[ 0 94  0  2  4]  <114>
[20 59  7  2 14]  <104>
[51 30  8  1 12]  <152>
[ 8 82  1  1  9]  <108>
[24 21 12  2 11]  <158>
[29 45 12  2 14]  <100>
[93  2 29  0  2]  <67>
[ 1 93  0  1  5]  <148>
find: [29 45 12  2 14] -> <100>
next: [93  0] -> [1]
next: [21 12] -> [2]
next: [24 21 12] -> [2]
next: [94  0  2] -> [4]

[ 63  52 -20  52  29 -43 -37] : <57>
[33 43 25 48 32  3 18] : <19>
[ 33  43  66  52 -20  22  20] : <3>
next: [48 32] -> [3]
find: [33 43 25 48 32  3 18] -> <19>
next: [43 25 48 32] -> [3]
next: [ 66  52 -20] -> [22]

[ -3 -22  39  25  -7  57   7] -> <13>
[-48 -31  -3  25 -22  57   7] -> <23>
[-22  25 -48  -3 -31  72  61] -> <39>
[-22  25 -48  -3 -31  72  34] -> <82>
[-22  25  39  -3 -31  72  61] -> <120>
find: [-22  25 -48  -3 -31  72  61] -> <39>
next: [-22  25  39  -3] -> [-31]
next: [-3 25] -> [-22]
find: [-22  25 -48  -3 -31  72  34] -> <82>
next: [ -3 -22] -> [39]

[-13  18  11   9  12  82 -19 -17 -14  30 -16 -41  61  26  23  17  19 -29
  21 -38  -9 -28  -8] = <159>
[-72  69  17  -9 -19 -13  11 -11  26 -37  -9 -21  26  54  -5 -38 -13  -4
  13  23  22   1 -23] = <200>
[ 28 -55  27 -45  -9  75 -55  -3 -15  -9 -10 -13  48 -12 -19 -15  30  27
 -22  38 -23  28 -19] = <154>
[-43  40  29 -21   7  34   8 -21 -18  22 -15 -54  48  46  33   3   0 -36
  30 -39   2 -31  -9] = <14>
[-13  18  11   9  12  82 -19 -17 -14  30 -16 -41  61  26   7  42 -12 -34
  28 -55  27 -46  17] = <99>
[ 11 -30  35 -30  20 -16  11  -9 -81  53  -2 -47   2 -11  42  16   0 -19
   5 -37 -24 -11  16] = <132>
[ 14  18 -31 -11  10  27  20   3   0  48   3 -54  33  22 -15 -36  46 -18
  31 -53  29 -50   8] = <33>
[-10  29  -6   5  11  81  -9 -12  29  19 -13 -16  49  33  17  26  13 -36
  29 -48   7 -41  -6] = <190>
[-71  71  18 -15 -13  -5  15 -13  28 -28 -11 -24  30  59   3 -28 -13 -15
  21   6  24 -12 -21] = <8>
[-39  10  28  10 -20 -39 -13  -4 -48 -27  -3 -30   7   0 -12 -53  -3  37
 -27  65 -14  50 -17] = <184>
[ 58 -44 -34  47   4  61 -42  12  11   5   4  33   4 -44 -21  19  26  23
 -22  11 -17  13   3] = <137>
[  4  -6  -6  54  -9  75 -55  -3 -15  -9 -10 -13  48  51   2   6  -2 -32
  32 -28  29 -37 -14] = <124>
next: [-16 -41  61  26  23  17  19 -29  21 -38  -9 -28] -> [-8]
next: [ 28 -55  27 -46] -> [17]
next: [-13  28 -28 -11 -24] -> [30]
next: [-18  22 -15 -54  48  46  33   3   0 -36] -> [30]
next: [-38 -13  -4  13  23  22   1] -> [-23]

[ 57 -23  26 -24 -32   3   3 -37 -13   8  -2 -21 -32   9  32  55 -13  58
   7 -75 -41  27   6 -32 -25  63 -42 -17  26 -19  11  39] = <43>
[ 57 -23  26 -24 -32   3   3 -37 -13   8  -2 -21 -32   9  32  55 -13  58
   7 -75 -41  27   6 -32 -25  63 -37 -13 -33 -18 -26   8] = <34>
[ 57 -23  26 -24 -32   3   3 -37 -13   2  -2 -21 -32  12  32  55 -13  58
   7 -75 -41  27   6 -32 -25 -35 -42 -17  26 -19  11  39] = <74>
next: [-75 -41  27   6 -32 -25  63 -37 -13 -33] -> [-18]
find: [ 57 -23  26 -24 -32   3   3 -37 -13   8  -2 -21 -32   9  32  55 -13  58
   7 -75 -41  27   6 -32 -25  63 -37 -13 -33 -18 -26   8] -> <34>

